In the rows, 128 means zero.
Each path below is one point turned by a fixed rotation once a step. After each direction that follows a path, write how fast that rotation turns it, in deg/step (0 if it stays still).
Each turn is a multiple of 5 degrees from 10 to 175, or 0.
Each row of a path follows its step; steps can be skipped.
Path 1:
step 0: 126	137	125	101	120	125	123	146	120	110	128	124	133	133	133	151	125	162	122	148	116	149	134	136	139	102	116	147	120	137	123	141	143	153	130	123	104	156	120	117	130	140	153	113	164	127	142	135	122	103	113	115	162	110	131	120	109	156	117	113	121
step 1: 115	101	137	132	111	147	114	126	106	121	138	114	146	119	146	121	156	124	140	161	114	113	108	127	141	148	116	144	130	128	125	137	129	159	97	117	136	125	153	152	103	118	131	115	126	123	107	125	106	139	134	117	112	145	139	130	139	90	148	131	123
step 2: 147	136	110	118	113	128	112	103	124	129	108	118	104	129	137	118	130	113	126	117	129	156	141	126	156	140	105	127	121	128	121	110	114	115	122	100	133	152	78	123	129	147	109	120	133	151	147	139	115	139	127	137	109	138	102	124	127	115	93	125	127
step 3: 137	123	125	125	141	104	136	144	120	105	125	122	116	148	118	141	114	117	125	138	144	132	98	147	105	129	130	139	122	98	133	158	120	168	99	127	107	137	126	150	150	129	131	153	131	105	127	147	146	125	155	115	125	131	108	138	128	145	122	112	107
step 4: 136	118	125	135	97	111	128	139	110	153	121	115	135	110	122	126	133	139	130	162	144	117	121	130	110	128	121	146	115	116	153	93	145	124	123	106	162	138	130	129	118	95	128	109	133	130	132	107	117	151	112	111	162	109	140	135	142	133	105	125	132
step 5: 119	162	128	132	144	118	146	106	123	128	125	130	127	142	126	113	150	118	140	143	119	127	106	135	134	131	127	134	105	156	154	135	105	142	159	113	116	137	119	132	162	145	100	135	93	129	123	117	99	137	123	134	114	149	132	121	128	103	122	139	121
step 6: 126	133	136	119	123	112	132	134	133	110	116	130	129	110	141	140	121	136	138	131	152	133	153	109	154	90	134	137	133	104	121	116	132	165	123	126	134	107	124	157	134	139	119	140	112	136	130	138	145	122	152	162	143	100	112	137	113	145	91	144	135
step 7: 137	130	172	124	105	106	135	140	127	123	141	114	131	157	113	141	105	122	122	156	124	88	110	134	121	152	146	120	119	135	139	133	126	139	143	119	136	113	112	117	85	129	143	113	139	93	119	125	113	122	113	144	123	123	117	132	128	128	128	122	134
step 8: 142	118	133	136	144	120	126	97	133	135	120	102	156	108	121	112	131	141	146	121	107	131	123	117	141	149	153	125	131	134	154	108	118	114	135	126	115	138	145	170	121	143	97	125	129	168	115	135	130	150	100	111	124	136	120	131	104	144	114	129	134
step 10: 143	138	153	122	125	141	124	136	153	117	106	120	121	132	111	97	127	135	79	145	125	102	129	111	124	115	148	127	135	115	124	125	131	122	91	114	120	119	116	147	133	92	143	122	119	128	104	115	124	140	130	130	133	115	130	151	125	133	145	129	160
Speeds:
131	127	128	125	124	132	127	131	122	127	122	124	130	124	135	125	131	128	120	126	125	129	130	122	127	133	122	122	125	133	122	134	121	127	123	125	129	137	129	134	134	121	133	128	135	128	131	128	130	123	129	123	125	133	119	131	133	129	134	125	131 -> 40
132	133	127	137	121	129	130	132	129	130	129	126	126	132	122	122	127	125	122	129	125	121	139	133	139	132	128	128	130	120	131	125	127	126	126	132	137	133	134	128	129	132	134	129	128	122	126	124	123	130	126	127	130	131	130	133	125	121	128	129	125 -> 125
127	129	130	126	136	127	137	120	125	133	130	130	128	123	132	129	133	132	134	126	130	130	130	122	125	132	127	138	123	132	134	127	136	130	127	129	130	138	133	130	129	131	134	125	134	125	128	118	126	132	127	125	129	127	131	123	122	126	135	130	128 -> 90
134	127	130	122	132	123	125	132	121	130	126	139	122	123	120	128	119	125	123	130	130	129	128	129	128	140	135	122	130	123	131	129	135	130	131	126	125	126	125	132	128	130	131	124	133	125	129	130	131	122	135	126	134	129	128	126	125	128	128	127	135 -> 95
Path 2:
step 0: 116	130	127	138	168	131	126	125	128	116	138	148	136	147	125	136	111	133	128	112	129	138	132	135	121	124	130	116	153	152	115	106	120	129	122	133	142	97	198	124	132	141	123	140	144	155	147	164	151	93	110	146	110	115	128	113	113	141	142	127	128
step 1: 140	118	129	126	127	126	108	99	135	120	93	125	139	113	139	148	120	148	126	89	156	115	134	145	119	137	144	93	128	152	131	112	149	98	131	124	109	139	134	117	102	126	91	131	145	151	151	152	135	118	127	114	126	113	147	124	114	128	150	98	148
step 2: 115	147	104	106	127	120	133	130	115	107	130	88	137	127	131	136	101	124	112	121	124	124	134	130	109	128	115	123	128	123	132	99	125	142	123	108	124	165	161	146	112	120	118	142	127	142	144	142	123	104	113	99	92	93	167	116	133	125	118	142	154
step 3: 129	155	130	126	121	149	126	115	130	104	144	128	138	103	119	131	113	129	161	109	128	116	134	102	112	130	92	127	132	169	122	124	144	132	117	168	129	118	157	152	122	133	112	143	123	145	152	169	116	102	118	120	120	130	136	124	109	150	147	142	108
step 4: 144	131	146	117	105	137	114	133	133	98	126	106	172	111	153	154	121	148	146	117	147	137	140	125	128	145	119	66	143	118	128	129	114	106	133	110	132	128	132	139	128	94	104	135	134	127	129	167	141	118	135	123	115	124	120	131	126	122	140	140	131
step 5: 130	140	115	102	135	121	112	153	124	107	156	110	142	133	135	120	125	131	101	146	106	89	132	134	119	137	114	102	119	134	124	113	145	139	140	133	159	118	165	136	126	102	119	148	170	121	156	153	125	118	134	154	109	107	139	120	113	126	128	123	148
step 6: 115	114	106	117	136	133	108	118	125	110	110	150	134	107	114	155	126	147	133	94	120	89	136	139	99	150	116	125	149	128	97	112	149	110	122	113	135	90	141	138	118	125	122	138	124	159	159	160	125	117	119	141	111	135	114	120	113	131	121	141	108
step 7: 114	133	119	150	138	158	117	125	138	125	92	100	152	146	135	151	100	139	122	109	142	133	139	144	123	160	126	89	140	119	136	99	148	96	117	135	132	136	157	134	123	101	130	118	109	128	143	138	133	104	133	150	121	96	134	129	138	140	128	133	157
step 8: 129	142	93	108	131	124	120	94	126	123	135	127	147	136	142	127	87	127	126	138	137	132	125	138	97	124	99	118	129	155	147	134	162	125	132	125	128	101	152	153	112	117	128	152	159	129	144	135	109	119	108	108	124	95	132	107	108	135	124	122	154
step 10: 145	151	150	110	139	133	110	127	146	124	128	124	135	143	146	110	116	128	129	121	121	150	141	119	136	149	115	87	160	108	141	97	138	123	128	151	140	121	164	156	120	109	125	140	138	137	145	164	115	112	148	122	99	110	133	123	161	117	149	132	118
Speeds:
127	127	125	125	125	120	121	124	128	131	122	133	128	125	127	121	129	131	136	125	137	132	127	126	119	125	121	126	129	126	123	124	122	131	133	114	128	129	131	133	127	125	129	132	127	126	126	124	133	132	126	127	131	125	123	127	130	121	127	131	123 -> 160
120	136	126	132	133	124	132	124	129	129	134	129	132	138	129	123	129	120	130	129	124	127	125	123	123	132	125	130	125	131	122	127	127	130	130	137	128	127	128	124	135	128	132	132	139	127	129	130	134	129	126	124	124	122	125	123	131	123	123	127	128 -> 135
127	129	129	128	125	130	128	123	129	123	125	126	134	127	126	133	132	129	136	122	122	126	132	139	126	128	129	125	124	133	127	132	133	121	127	122	128	132	116	130	135	131	127	125	131	136	129	127	133	129	128	120	131	133	125	130	127	125	124	122	119 -> 140
120	131	130	131	131	121	135	136	127	126	129	135	121	128	128	130	127	128	128	121	131	123	124	138	127	130	135	122	130	125	137	131	134	131	133	126	121	127	130	130	127	130	125	128	130	124	134	128	135	131	131	137	128	128	126	123	129	130	127	133	123 -> 60
132	132	138	125	130	122	122	130	131	128	133	132	127	129	134	131	126	128	129	121	126	135	123	127	129	122	128	123	124	133	123	122	131	134	125	127	122	129	125	126	127	139	125	128	127	133	125	122	128	127	131	123	121	121	136	132	131	132	131	132	128 -> 40
118	133	120	122	130	128	126	132	124	137	132	131	135	128	126	126	128	134	121	129	126	126	129	131	129	125	128	129	123	128	133	135	127	135	124	125	128	129	121	129	127	120	119	131	126	134	123	131	126	132	133	126	129	120	128	129	128	128	131	124	133 -> 115
Path 3:
step 0: 99	115	92	133	139	161	126	117	107	134	126	131	156	156	136	153	140	143	131	95	130	139	109	138	118	137	131	144	146	103	127	138	137	110	126	128	140	117	130	170	149	108	117	125	112	140	152	123	100	119	138	155	116	134	108	130	162	129	121	118	124
step 1: 102	113	153	139	110	145	125	98	107	118	122	144	101	132	115	158	156	132	141	114	104	123	121	126	139	133	111	160	143	125	150	151	124	117	157	159	141	117	134	149	138	124	108	130	128	111	95	140	155	143	125	125	132	118	121	136	139	142	102	149	123
step 2: 151	127	130	141	105	151	116	105	144	117	141	143	157	132	135	115	137	145	138	116	112	93	117	122	123	135	122	137	111	113	133	173	144	132	125	134	145	97	140	136	110	137	141	167	100	130	128	126	129	143	128	122	138	142	127	166	125	163	128	103	124
step 4: 126	131	117	149	124	116	109	107	127	149	140	153	139	120	119	122	149	133	108	114	105	128	137	124	149	112	136	118	149	134	138	106	98	172	145	121	120	136	128	165	117	142	105	161	96	138	94	117	136	121	149	117	134	146	128	128	118	122	157	121	129
step 5: 114	126	108	139	135	127	114	123	112	150	121	135	120	114	146	117	138	85	110	144	114	128	103	121	136	105	117	124	123	142	147	128	145	140	125	116	118	116	113	156	94	159	143	112	121	107	122	115	122	151	88	117	128	151	100	119	115	138	119	98	143
step 6: 131	133	126	150	130	107	103	146	94	133	150	115	120	109	125	128	130	141	125	117	136	137	133	164	142	100	106	150	95	115	119	125	119	125	120	118	94	109	136	133	118	128	115	122	113	133	106	105	93	128	126	147	126	133	101	110	124	135	118	107	84
step 7: 117	115	105	156	136	106	111	110	120	130	116	102	115	106	140	137	152	133	165	143	127	137	106	170	135	111	158	122	134	140	110	164	99	123	134	111	126	123	112	153	121	131	137	114	104	123	130	151	135	100	141	142	112	129	109	127	126	133	111	140	136
step 8: 90	96	153	144	138	115	136	125	137	133	126	104	147	134	158	146	139	111	113	124	123	145	125	138	130	123	142	122	134	113	111	166	132	114	151	155	115	121	138	140	99	119	167	116	111	136	97	106	121	148	141	131	146	111	141	131	133	136	128	124	106
step 9: 96	153	108	156	155	108	115	115	124	123	139	100	131	128	112	147	123	112	136	129	135	105	122	161	110	157	143	131	124	118	160	161	135	106	117	150	135	101	131	121	135	115	118	148	136	125	103	117	131	143	145	140	120	122	135	140	139	126	146	93	146
step 10: 114	156	125	156	147	133	138	96	107	129	124	119	120	125	142	136	122	139	127	129	154	97	156	106	126	124	129	124	118	113	105	166	128	127	131	112	138	144	143	174	149	118	126	153	116	108	96	135	122	145	112	119	129	107	140	145	122	110	132	148	126
Speeds:
125	121	127	129	130	131	133	132	122	128	126	130	129	125	125	122	132	130	125	131	133	130	125	119	121	126	128	132	123	134	125	127	122	134	130	124	135	133	128	122	124	128	120	139	129	131	129	122	135	129	127	125	129	128	123	125	121	134	127	121	129 -> 40
133	136	127	125	124	125	133	127	125	123	130	128	122	121	124	127	124	126	131	120	140	125	128	129	124	130	129	130	119	128	124	134	133	125	116	128	126	129	130	129	130	138	127	130	119	132	129	126	130	123	122	131	132	128	128	128	129	128	128	128	126 -> 100
128	123	129	131	128	125	136	116	131	131	134	127	125	127	130	120	130	127	125	122	129	129	129	128	124	127	128	138	134	131	127	128	126	134	141	128	131	127	124	128	130	129	127	123	121	127	129	132	132	122	123	131	129	129	135	122	132	120	127	132	129 -> 110
130	125	120	134	127	124	128	127	121	128	123	124	138	129	127	129	127	129	123	121	126	123	131	129	125	130	131	136	128	129	127	117	132	123	127	133	124	130	125	123	129	128	125	120	133	129	131	127	127	132	130	135	136	128	129	133	125	124	123	120	124 -> 125
131	134	125	128	124	137	125	120	131	121	123	130	125	127	125	122	130	131	126	129	133	130	128	132	129	132	128	123	133	127	127	126	139	133	137	126	118	132	127	125	122	128	121	132	133	128	123	128	120	126	125	127	134	129	130	130	130	134	127	128	132 -> 40
131	125	127	129	127	121	127	127	128	136	118	137	123	119	129	133	136	126	137	126	136	129	128	125	129	126	127	131	134	125	125	126	126	132	125	133	127	129	125	134	131	123	127	131	131	128	130	132	128	126	132	120	135	122	128	134	128	124	129	130	127 -> 115
Path 4:
step 1: 140	114	123	94	119	115	135	132	106	109	101	115	91	119	146	128	114	125	133	90	150	153	148	121	143	105	149	128	155	113	105	119	124	160	130	112	124	135	155	143	135	129	115	115	124	148	115	136	138	117	125	146	111	145	111	98	142	126	152	151	121
step 2: 142	129	139	112	141	140	135	115	101	148	137	135	96	131	117	164	142	126	125	99	119	121	126	153	142	127	136	119	132	125	145	122	138	137	116	123	137	127	119	155	100	128	132	131	121	142	129	161	95	133	135	161	124	104	114	113	174	119	166	157	137
step 3: 146	131	151	130	144	86	148	140	154	150	139	124	125	141	118	130	133	143	109	147	144	135	109	132	140	106	164	109	151	115	128	110	145	135	136	159	103	125	115	172	128	134	122	108	138	130	129	113	118	132	145	151	96	104	132	128	141	117	144	140	136
step 4: 143	130	120	100	111	128	116	132	154	109	139	128	127	130	93	129	129	144	134	104	114	139	145	76	162	110	144	115	141	140	98	107	147	135	125	117	117	110	108	151	133	122	114	141	136	119	133	121	129	115	168	150	123	109	129	139	138	154	122	147	142
step 5: 139	153	134	97	89	120	135	99	132	117	135	137	125	117	115	111	161	121	104	123	132	123	137	149	152	124	127	123	140	152	122	112	142	179	106	115	120	158	121	138	113	112	120	169	130	125	128	106	120	117	133	162	132	127	118	121	119	106	133	124	130
step 6: 147	131	162	94	111	119	113	112	108	140	149	108	122	121	125	133	122	134	116	106	118	152	143	142	133	111	122	108	145	123	133	104	90	172	129	136	125	126	104	147	140	144	163	113	131	141	130	118	129	114	137	118	112	140	146	111	115	96	120	151	132
step 7: 140	127	125	104	144	139	138	155	118	104	102	121	122	139	127	130	145	114	136	118	123	138	150	136	135	106	140	121	161	99	148	124	135	175	145	139	122	114	129	142	135	152	136	147	87	149	121	130	146	117	164	127	128	110	112	102	157	125	133	146	124
step 8: 150	117	138	138	118	117	120	131	122	141	123	114	121	136	118	125	163	112	109	93	138	117	106	134	135	127	152	114	148	112	157	122	123	138	98	139	122	112	131	150	111	101	123	144	144	127	143	170	148	89	139	150	117	96	123	118	146	127	141	143	123
step 9: 129	117	122	114	128	84	126	123	106	142	124	124	106	111	100	91	132	131	125	121	134	138	98	108	125	108	177	119	135	142	99	122	118	151	117	134	126	120	128	170	132	146	127	127	139	123	118	109	121	122	128	135	111	122	119	133	137	133	166	152	106
step 10: 144	129	105	99	105	107	143	120	101	113	142	142	97	125	106	129	106	120	140	117	126	120	136	126	165	101	112	122	151	133	129	100	135	135	145	126	139	133	79	138	114	112	106	130	127	141	124	132	108	138	150	150	115	119	112	134	140	148	135	160	110
Speeds:
127	128	127	135	124	125	130	127	120	125	126	131	129	130	131	120	118	129	128	124	131	132	119	127	127	125	123	125	128	123	126	129	128	124	124	124	124	127	130	130	129	131	125	125	128	121	131	138	123	139	131	131	124	126	123	121	135	129	135	127	122 -> 45
131	125	138	135	131	131	128	133	133	124	134	130	130	138	127	130	128	123	128	131	129	133	125	128	133	131	121	130	129	129	130	135	130	129	138	135	125	126	125	127	120	134	130	123	121	126	126	126	133	126	133	129	123	125	125	130	133	127	121	133	123 -> 90
127	127	131	126	130	132	130	126	136	129	131	133	131	131	128	139	126	132	122	126	129	129	132	123	132	133	131	126	122	128	123	122	135	126	128	127	125	131	132	131	131	126	125	126	122	123	128	126	113	134	130	135	119	131	129	125	123	125	126	126	135 -> 40
126	129	132	132	128	137	129	127	123	134	120	126	127	122	141	133	134	136	126	122	134	130	131	129	130	129	131	129	125	124	130	124	125	122	138	128	126	127	128	134	126	131	132	133	126	131	134	129	135	129	130	126	126	132	122	129	132	123	131	127	129 -> 65
137	130	119	129	129	132	125	127	126	124	126	130	119	132	128	126	130	122	129	128	126	133	129	132	134	134	126	134	126	126	132	130	131	124	123	122	137	131	125	131	128	123	126	136	123	126	130	128	133	134	125	132	123	120	130	130	131	123	125	125	136 -> 125
Path 5:
step 0: 151	104	118	137	113	111	126	115	139	143	155	118	145	141	116	126	152	123	140	125	108	154	153	143	115	131	94	123	92	125	87	105	147	125	168	140	132	118	139	139	155	109	136	148	135	126	124	127	126	140	117	116	125	134	117	129	125	115	132	127	133
step 1: 150	123	105	104	113	159	115	116	141	119	90	126	122	128	115	125	117	123	95	128	149	114	130	130	125	129	143	132	139	90	129	131	126	127	133	123	93	101	147	129	148	139	101	127	167	135	113	140	105	126	108	138	120	117	131	117	121	109	120	138	120
step 2: 117	153	156	120	124	102	112	94	139	146	141	106	132	154	142	137	147	134	126	144	131	108	117	108	112	109	123	120	146	142	118	105	141	115	134	133	144	108	109	101	84	139	108	149	144	132	132	128	105	133	126	125	113	137	144	120	120	128	114	117	133
step 3: 157	116	143	146	115	146	107	124	121	126	136	153	102	130	138	146	138	141	119	118	104	118	148	124	110	130	142	133	117	113	136	125	95	108	114	119	141	152	117	112	129	112	139	139	122	113	99	135	113	140	129	142	118	112	116	128	97	165	148	145	108
step 4: 116	136	136	114	135	142	125	122	122	117	121	128	118	149	150	145	111	124	145	109	121	124	119	108	142	135	137	130	119	126	132	174	135	175	149	129	152	104	129	121	117	113	117	120	126	118	130	115	148	111	109	143	88	142	104	114	150	120	134	118	99
step 5: 140	131	124	111	108	95	120	156	99	109	147	139	133	125	97	144	154	106	129	147	132	139	133	128	134	116	136	118	113	144	136	104	141	163	136	117	125	143	106	141	135	110	148	128	117	110	143	159	119	132	96	122	122	133	129	116	124	143	96	133	141
step 6: 117	138	115	141	115	152	125	117	119	124	116	148	122	119	111	102	132	133	150	158	108	137	133	113	116	103	127	150	143	106	137	127	129	129	130	96	113	130	105	107	142	116	119	89	140	133	123	135	136	129	129	141	141	101	125	136	145	76	140	128	114
step 7: 97	140	149	155	125	92	125	96	93	127	121	112	101	137	115	122	126	124	95	143	124	122	146	147	112	135	139	130	135	132	92	125	145	130	104	129	116	120	135	142	122	130	128	123	144	123	144	103	157	135	131	136	127	147	129	120	150	147	126	113	139
step 8: 128	134	133	126	133	131	110	143	104	154	118	116	131	148	124	156	147	132	140	138	138	114	163	113	140	162	118	135	127	120	145	145	116	118	116	116	129	127	124	112	168	119	135	140	130	157	114	121	136	137	138	107	159	122	102	127	88	125	132	137	158
step 10: 145	121	155	118	145	107	164	121	119	138	109	158	134	100	94	136	135	116	158	129	115	132	130	122	118	115	146	133	129	162	148	113	114	140	124	140	120	124	160	102	107	154	148	152	121	131	138	133	139	123	122	120	136	123	125	110	114	148	118	119	132
Speeds:
121	125	134	131	131	123	125	128	119	132	124	134	127	132	124	124	131	126	131	135	129	127	133	125	127	132	127	128	130	131	135	133	130	138	118	126	129	132	125	135	125	123	128	122	128	125	131	123	132	120	125	130	133	121	130	128	126	126	132	135	133 -> 25
129	127	122	131	125	130	131	127	128	134	134	132	126	129	126	122	131	127	122	127	137	126	135	126	125	124	126	133	123	121	130	123	132	136	121	128	135	124	129	133	133	135	129	123	126	126	131	132	135	136	133	125	125	132	131	129	126	120	125	121	127 -> 55
129	125	116	124	126	130	133	123	123	126	130	136	136	129	127	131	127	129	132	126	133	129	127	129	131	122	129	127	128	139	127	123	130	130	128	126	124	123	130	128	130	127	115	127	127	132	125	136	130	126	123	129	123	124	129	126	128	129	127	136	135 -> 85
129	132	127	131	136	129	125	126	127	124	123	129	131	130	125	119	133	122	123	135	132	130	123	123	122	122	132	132	135	133	123	120	118	126	123	128	129	122	126	126	127	124	123	126	127	128	124	122	125	132	134	131	134	135	128	127	130	131	129	129	123 -> 80
